Turns, then the turns between two rows, first turn first; the first pair answered:
turn q_899:
[ -7  16   0 -10   1   5  17  36 -44 -15  33  31  -8   5  11  33  19   6
   3 -16   1  -9 -40  13  29] => [  1  16  -2 -17  -6  20  15  32 -41 -16  35  24 -20   5  -1  32  16   7
   6 -24  16  -9 -44   9  14]
[  8  20 -12 -28 -29 -12 -13   4  20  -5   2  -8  -1   2 -23   3  12   1
  -8  19  25   3  27 -14  -1] => [ -1  20  -4 -24 -29  -5 -15  -3  24  -4   4 -10   8   3 -29   3   9   5
   1  17  16   9  25 -10 -17]
[ 10  -8  12  16   9  27 -14 -33  20  -3 -18 -22  -5 -18  24 -26 -12   4
  12   6   3  11  35 -29   2] => [  4  -9  15  23  13  22 -13 -34  19  -2 -18 -19   1 -17  25 -27 -13   5
  13   9  -8  15  33 -27  -1]
turn q_447:
[-24   4 -16 -31 -14 -29  -3  32   4   3  21  21   2   1 -28  27  -4 -13
 -19   2  20 -14  -2  34 -13] => [-25  11 -26 -30 -15 -33  -3  28   8   1  20  15   6  -2 -34  13  -8  -8
 -21  11  23 -19  16  28  -9]
[-24  -1  16   3 -19  13   2 -13   1  -4  37  15  19 -10  -4  22  22  16
  10 -21 -19  12 -30  23 -34] => [-17  16   0  -6 -27  12   8  -4 -11  -8  50  20   9  -3 -11  23  23  19
  12 -27  -3   6 -28  14 -15]
[ 18  -9   4  -7  10  28  14 -23  -8  15  11 -44  25 -23   3 -27   8  12
  -8 -13 -17  17  36 -17 -27] => [ 16 -23  23  -7  15  32  12 -20  -9  20  11 -33  26 -22  10 -10  13   7
  -5 -21 -24  22  12  -6 -37]
[ -1   0 -16   2  21 -23  23   3   1 -27 -10  15 -23  -5  28   1  13 -10
 -22  19   7  -1  28   9  72] => [ -7  -7  -8   6  27 -23  20  -5  12 -25 -20   5 -13 -10  31  -9  10 -12
 -24  28  -3   3  36  13  64]
turn q_547:
[-16   4  -9 -10  11 -20  11  -2  11 -12   9 -41  22  11   5  -7  -1  14
  -7   8 -18  -3  39 -12  -1] => [ -5   4  -8  -5  18 -15  11  -6   8 -13   6 -41  16  12  20  -9  -3  13
  -3   6 -17   0  39 -24   8]
[ -1  -6   0 -24  -5  -9   1  10  -2  -3   2   7  -8   1   3  28  10 -13
 -13   0  14  -4 -13   8   6] => [-14  -2   0 -26 -10 -13   1  12   3   0   3   3   2   1  -8  25   8 -12
 -12   6   7  -3  -4  15  -4]
[ 11   0   5   9   5   2   5  12  -1  -6   8   6 -20  -3   4  33  11  -6
  18 -20   4  -8 -34 -12 -15] => [  0   3   3   3   1  -4   4  15   1  -5  10   4 -14  -1  -5  38  12  -7
  13 -17   3  -8 -36  -1 -24]
Pairs:
Each pair is 2 to 3 turns apart.
[-10   6 -26  -4   6 -12  22  -9   4   0  22  -2   2  12  -7  16  -9   7
  10  -2   8   7  18 -22  52] => [-24   6  -7   1  -3  15  19 -21   9   3  28 -11  17  11 -30   8 -16  18
  30 -11  -4  16  10 -13   7] => q_899, q_899, q_899
[ 57 -21 -10  -4  -7  33 -13 -27  26   3 -35 -32 -47 -19   8 -34  -1   0
 -23   3  54   6  10 -28   4] => [ 53 -44  16   1   4  40 -21 -29  30   8 -43 -29 -43 -22  20 -16   4  -7
 -20  -3  35  14 -17 -11 -15] => q_447, q_447
[  1 -30  37  38  35   0  -9 -26  25   6 -37 -14  24 -19  32 -18  -2  -5
  10  21 -31  15  18 -12  11] => [ 17 -23  28   5  13   1  -7  15 -21  -2   2  30 -13   7  27  49  11 -12
  10 -25   1   2 -55  -3  37] => q_447, q_547, q_447
[ 10 -12   0 -12  -5   6  -5  -7  10  -5 -10 -15 -19  -3 -15 -11  -7  -2
  -9  -6  17  -3   1 -12 -12] => [-11 -12   3   3  15 -29   1   0   8  -2 -13  -2   7  -3   4  -4  -6  -5
 -11  11 -16  -4   9   0  13] => q_899, q_899, q_899
[-30 -15  47  31 -10 -27 -10 -17  26  21  -3  17  12  -5  36   2  12 -11
 -34  16 -34  25  18  53  -4] => [-14   9  25   8 -32 -25  -2  13 -17   8  30  50 -18  16  27  45  18  -9
 -29 -20  -1  12 -23  41  33] => q_447, q_447
[ -5  22 -22 -21 -15 -32  16  -1 -20  13   5  -5   8  -4   8 -52  31  17
 -16  -2  15 -13  44 -34  33] => [-20 -30  33  -2  11 -22  -4 -22  11  27 -27 -12  30 -17  30 -46  33   4
 -16   5 -34   7  18  -3 -17] => q_447, q_447
[ 14 -36  36  11  12  35 -17  -4  10  -7   1   3  12  -3  19  23  -2  -2
  13  -6 -24  17 -45   2 -24] => [ 24  10 -19  -6  -6   3   5  24 -23 -19  35  23  -1  11  14  28   0   7
  12  -6   9  -7 -24 -23  46] => q_899, q_447, q_447
[ -9  39 -24  -5 -16  -3  27   6 -17  -7  17   4  -2  10 -48   6   1  31
  18  11  23   5  34 -16 -15] => [-29  27  -8  10  -1 -11  25  -4   3   0   2  -4  20   2 -41  -4  -1  31
  19  27  -8  12  47  -7 -30] => q_899, q_447
[-22 -16  12  26  10 -12  -7 -20  45  10 -19 -29  42 -24   1 -45  -5  -3
 -13  28 -32  -2  40  20 -24] => [ 26 -28  -1  29  27  -9  -5 -18  29   4 -30 -17  -2 -24  53 -36   0 -13
 -21  16  -2  -2  33 -16  44] => q_547, q_899, q_547
[ 22  -8  42  -5  16  40  -3 -20  -2  -3 -23   8  29   5  10  14 -32 -15
 -22 -12 -11  -4 -29  50 -44] => [ 35  32   3 -28 -11  37  14   4 -35 -15  12  26   8  23  -8  23 -30  -6
 -16 -35  25 -18 -30  29  -4] => q_547, q_447, q_447
[ 21  23 -29  14  -9  37  -9  -5 -15 -26   0   5 -11   9 -23  18   8   9
  21  11  31  -3  14 -27  -3] => [ 10 -12   7  29  10  45 -20 -23   9 -17 -25  -5   8  -1  -9  16   8   2
  21  24  -5  11   6  -6 -39] => q_447, q_447, q_447
[  2  14 -36 -46 -28 -18  13  12  50  11   6  -6 -31 -33 -32   8   1 -19
 -40  17  20 -45  25   4  -9] => [-16  20 -28 -33 -30  -6  14   2  58  14   6 -13 -10 -35 -44 -11  -7  -8
 -24  21   3 -37  37   5 -38] => q_547, q_899
[ 14 -34  48   6  45  26 -14 -31 -36  -4 -33  -6  16   4  42  10  14  -5
  20 -39   9  25 -34   2   0] => [ -6 -14  43   7  36  25  -3 -23 -57  -6 -11   6  29  15  27  17  13   7
  37 -50   1  26 -41   2  -2] => q_447, q_899, q_899
[-18  25  -5   8   0   3  -3   8   2   0  -8  -7  35  -7 -20  -5 -11   5
   8  -5  -4 -28  18   7   1] => [-18   8  13   4   5   7  -6  15  -8   1  -6   5  30  -2 -12  19  -4   0
  10 -18 -11 -26 -15  19  -6] => q_447, q_447, q_447
[ 15  20  14  29   8 -40 -16 -17  -3  -1  -1 -31  16  16 -16  10 -19  -4
   3   4 -44  13  55  16 -69] => [ 17   6  33  36  16 -26 -18 -17 -12  -1  -1 -23  15  18   0  21 -16  -3
  16 -12 -53  20  30  15 -72] => q_447, q_547
[-30  42 -12  -7   1 -43 -15  32  -7 -19  13   5  25  -2 -19   7  -5   2
  10   8   5 -23  11   7   9] => [-36  33   1  11  13 -39 -18  16   5 -14  -1  -7  38  -9 -11 -10  -9   5
  19  16 -12 -14  26   4  -5] => q_547, q_447
[  3 -11  -7  26  22 -13 -12 -18   6  -2 -10 -15   5 -11  23 -21  -5 -18
   6   5   1  17  29 -13  27] => [ 10 -20   8  14  17  -4 -14  -1 -16  -6   5  12  -9   3  30  20   4 -21
  10 -24   6  16 -19  -6  31] => q_447, q_447, q_447
[-17 -37 -11 -20  -5 -11 -64  21  43  12 -22 -22 -12   6  22  21  -1 -13
 -13  20  -1  11 -18  16 -23] => [ -8 -14 -28 -35 -27  -5 -57  38  14   4   6  -7 -29  20   5  40  -1  -6
  -2  -3  22   2 -36   6 -11] => q_447, q_899, q_447
[ -5  45 -13   6 -10  36  24 -10 -12   4  13 -19  29   9 -46 -32  -8  20
  52  -5   6  11  43 -43 -25] => [-17  -1  37  20  12  48  10 -18   4  15  -6 -14  41   4 -25 -10  -5  12
  53  -7 -31  26   4 -14 -64] => q_447, q_447
[ 19 -20 -14  22 -15  37  10   3 -25  -3  32  34 -27   6  -6  11 -11 -18
  25 -34  39  25 -19  -1   2] => [ -1 -19 -13   9 -24  20   8  11 -17   0  37  35 -15   9 -33  23  -6 -23
  12 -27  36  17 -24  27 -20] => q_547, q_547
[ 12 -25  39   7  18   4 -17   5   6   5 -16   0  -3 -11  33  27   0   4
   4  -1 -19  10 -34  16   0] => [ 30  -7  13  -4   8  -3 -11  21 -12  -4   1  10 -24  -2  30  35   4   5
   0 -11   8   0 -36   3  32] => q_899, q_447
[ 19  21 -32  10  18  16  -2 -18   7  -4 -15   0   8  -5  -7 -41 -10  23
  19  13  11  10  17 -38  18] => [ 29 -18   2  16  37  27 -13 -21  11   1 -31   8  -1  -8  24 -20  -4  11
  15   4  -5  23 -21 -25   9] => q_447, q_547, q_447
[ 30 -37  34  -3  11  37  -7 -35   8   5 -16 -13 -41  -4  21  10   3   9
  -6  12   7   8 -30  -1 -18] => [ 27   1   7 -20 -11  29   9  -8 -32  -2  21  12 -51  16   4  30   2  22
   9 -10  25  -5 -39 -12  13] => q_899, q_447, q_447
[ 20  29  -1 -13 -10  27  10  11 -51 -20  30  12 -16  20  10  -5  -3  15
  26 -57   7  -7 -36 -38  17] => [  4  26  -1 -35 -21  10   5  26 -45 -17  37  19 -15  21 -16  19   5   9
   6 -52   8 -19 -52  -3  -3] => q_547, q_547
[ 39   2 -20 -36 -30  35 -22 -21  28  -3 -24 -40 -33  -2 -47  -6 -16  -7
 -39  10  70 -13  11   3 -51] => [ 30  -5  -7 -27 -22  39 -24 -34  40   4 -37 -48 -20 -10 -44 -17 -18  -5
 -33  17  53  -3  20   6 -66] => q_447, q_547
[-21 -11  -2  14 -16 -39  30   7 -16 -20 -11  11  47 -25  14 -24 -13  16
  14  13 -37 -34  71 -31  21] => [  9 -37  11  21   2 -25  23   1 -19 -19 -29  16  23 -30  55 -19 -11   7
   9   4 -31 -28  49 -42  42] => q_547, q_547, q_447
[ 25 -41  20 -25  19  13  -1  15  37 -22 -24 -13  -1 -10  15  20  -2 -23
 -19   4 -11 -20  21  -8 -53] => [ 22 -20   4 -45  -4   5   6  37  16 -28   4   7  -9   5 -10  46   5 -23
 -19 -14   4 -30   1  -1 -48] => q_447, q_447, q_547
[ 34 -35 -26 -27 -12  23 -40  11  25  13  -3  14 -49  -1  -7   3 -17  -5
 -31 -15  35 -10 -34  24 -19] => [-31 -30  -8  -7   1 -19 -31  16  36  24   1  24  15  -2 -18   4 -17   3
 -19  14 -36  -7 -14  65 -39] => q_547, q_899, q_899
[ -5  16   7   4 -11  32  12 -25  14 -25   8 -10  -3  -6  -8  -9 -14  16
  52   1  33  20  40 -48  -6] => [-31   0  37  17   6  23  10 -25  21 -18   2   3  24  -6   5   4 -11  14
  61   8 -10  30  28 -24 -20] => q_899, q_447
